-40.8,-27.8,10.4,8.2,34.1,53.8,14.4
-19.1,-40.1,17.5,66.2,41.1,11.1,25.3
yields 66.2

-12.7,-39.4,1.4,80.2,23.7,40.0 yields 1.4

52.8,-69.8,49.5,-30.0,46.5,-56.8 yields 49.5

-17.9,-17.0,21.1,-12.5,29.7,-2.9
-16.2,81.9,49.0,75.4,-8.4,-19.1
yields 49.0

-13.1,40.3,18.0,49.1,56.5,36.6
-29.9,72.9,0.0,70.8,23.6,-15.4
37.6,31.4,45.8,-3.1,23.0,17.9
yields 45.8

8.3,-61.1,34.2,20.7 yields 8.3

-17.9,27.3,27.1,-3.6
-4.2,26.0,59.3,19.3
yields -4.2
---
[[-29.5 -35.5  58.4  49.7  37.8]
 [ 23.8  18.1 -33.3 -26.8 -22.4]
 [ 29.2  34.0 -55.4 -47.9 -41.3]] -26.8

[[-11.1 -21.3 -49.5  66.1  64.4]
 [ 33.2  65.0  68.3 -77.9  57.6]] 66.1

[[-35.2  11.7 -58.5   6.1 -24.2  23.4]
 [ 30.6 -22.1  11.8  15.2   7.5 -32.0]
 [ 12.5 -18.9 -23.3  -2.5  31.3  -3.1]] 7.5

[[-59.4  74.8 -72.5 -69.8 -14.8 -74.1]
 [-58.4  67.6 -73.5 -77.0  72.7 -39.2]
 [-71.7 -71.3  68.9  74.0  72.2 -79.2]] 72.7

[[ 43.7  52.8  57.0 -58.5  61.6 -55.9]
 [-60.9  59.7 -60.7  56.6  55.5  58.9]
 [-53.9 -56.0 -56.7  62.2 -57.3 -12.2]] 55.5

[[-52.7  72.5 -71.0  63.0]
 [ 68.5 -73.3 -71.3  71.3]] -71.0

[[-62.9 -66.1  62.0  60.1]
 [-63.7 -62.2  59.9  63.8]] 62.0

[[  5.4   9.3  46.7  -8.5 -77.8  22.6   7.9]
 [ 15.8 -44.0 -44.6   8.5  79.8  -7.3   4.8]
 [-52.5  34.6 -32.5 -24.3  23.0  -7.4 -18.3]] -7.3

[[ 36.5 -41.1  72.7 -66.5 -70.1  38.8 -17.1]
 [ 36.5 -38.5  69.9 -61.2 -63.1  38.8 -14.8]
 [ -6.0   0.6  -5.4   2.5  -0.6  -3.1   0.3]] 38.8

[[-30.1  -4.5 -64.0  15.7 -54.0 -55.5  33.1]
 [ 10.5   5.4 -13.5 -11.2 -24.1 -13.6  28.3]
 [ -4.7   2.7  12.8  42.6  20.7   6.9  -0.3]] -13.6
---
[[ 11.1  22.6 -34.0 -28.6]
 [-27.8 -14.8 -70.6 -14.4]] Answer: -28.6

[-11.9 -20.8   3.4 -61.0  -2.8  28.4] Answer: -20.8

[  3.4 -13.6  79.7 -33.9  12.1   0.1] Answer: -13.6

[[  1.1  64.6  70.5  14.0 -67.2]
 [ -2.2  53.0  22.9  31.2 -48.3]
 [ 33.1  -7.1   9.5  12.1  26.4]] Answer: 33.1

[[15.3  3.6 35.5  8.4]
 [-5.0 60.2 -9.1 -5.7]] Answer: 8.4

[ -6.3  41.3  17.8 -75.9  10.1] Answer: -6.3
---
[[ 234  254  286 -657]
 [-519 -502  981  111]] -> -657

[[ 20   9  13  10 -34   9   8]
 [ 13   9  11 -22  36  10   8]
 [ 10  10   9 -19 -22  12   9]] -> 10

[9477 2690 6135 5029] -> 5029

[24 20 39 78 14 39] -> 78

[ 374 -914  121 -732  -28 -942  561] -> -732

[[ 24  18 -28  16]
 [-27   2  25 -29]
 [-18 -39 -29 -11]] -> 16

[[ 252  693 -515 -188]
 [ 828  659  939  422]] -> -188

[[120  48 219 197 215]
 [189  32  50 216 211]
 [ 10  72 179 120 100]] -> 197
---
[[-46.3 -39.0  -1.0  -4.4]
 [  8.2  51.4  58.2 -53.4]] result: -1.0

[[-32.4 -21.2  34.8 -24.8   6.6 -62.4]
 [-19.1 -25.9   3.5  11.2  -7.2 -11.8]] result: 6.6

[[-21.3 -11.6 -62.5 -62.3  19.6]
 [-45.9  27.7  32.6 -54.0 -56.0]] result: -62.3

[[ -3.3  31.5 -78.4  14.5]
 [-40.9  66.6  -4.8  -4.7]] result: -78.4

[[ 69.9 -10.6 -27.0  -0.8  27.7]
 [-13.8 -15.6 -12.3  14.4   0.1]] result: -0.8

[[ 23.8 -51.4  10.4 -34.4 -36.7 -22.7]
 [-46.5  31.9  63.4  29.9  76.1 -31.0]] result: -36.7

[[-65.2  58.7  16.8  -7.1 -42.2]
 [ 49.7  51.7  72.8  71.3  14.7]] result: -7.1

[[  3.6  15.2  10.4  -7.5  42.2 -26.3]
 [-22.9  70.1  -8.0  -5.5  17.4   9.9]] result: 42.2
---
[-0.20, -0.06, -0.09, -0.06, 0.19, 0.03, 0.04] >> 0.03
[[-7.217, 101.539, 7.158, 208.176, 3.651], [-30.714, 137.518, -58.586, 202.955, 60.446], [78.696, -181.028, 68.227, 141.166, 7.122]] >> 208.176
[1.0, -1.2, -1.2, -0.3] >> -1.2
[0.90, -1.68, 1.76, -0.34] >> 1.76
[-183.64, -9.23, 141.15, -47.15, -191.55, -51.44] >> -191.55
[[3.95, -5.41, 14.75, -7.66, 13.78], [-14.07, -5.72, 14.22, -6.25, 0.62], [5.90, 23.44, -11.56, 6.16, -3.60]] >> -7.66
[[-0.41, -0.21, -1.22, 0.41, -1.67, 1.09, -0.27], [1.32, 0.36, 1.59, -0.53, -1.95, 0.24, 1.05], [0.66, -0.07, -0.73, -0.67, 0.02, 0.31, 0.88]] >> 1.09
[[-31.678, -20.095, -34.430, -119.818], [44.868, 94.989, 75.328, 173.738]] >> -34.430
[6.9, 17.3, 8.8, -3.8, -18.7] >> -3.8
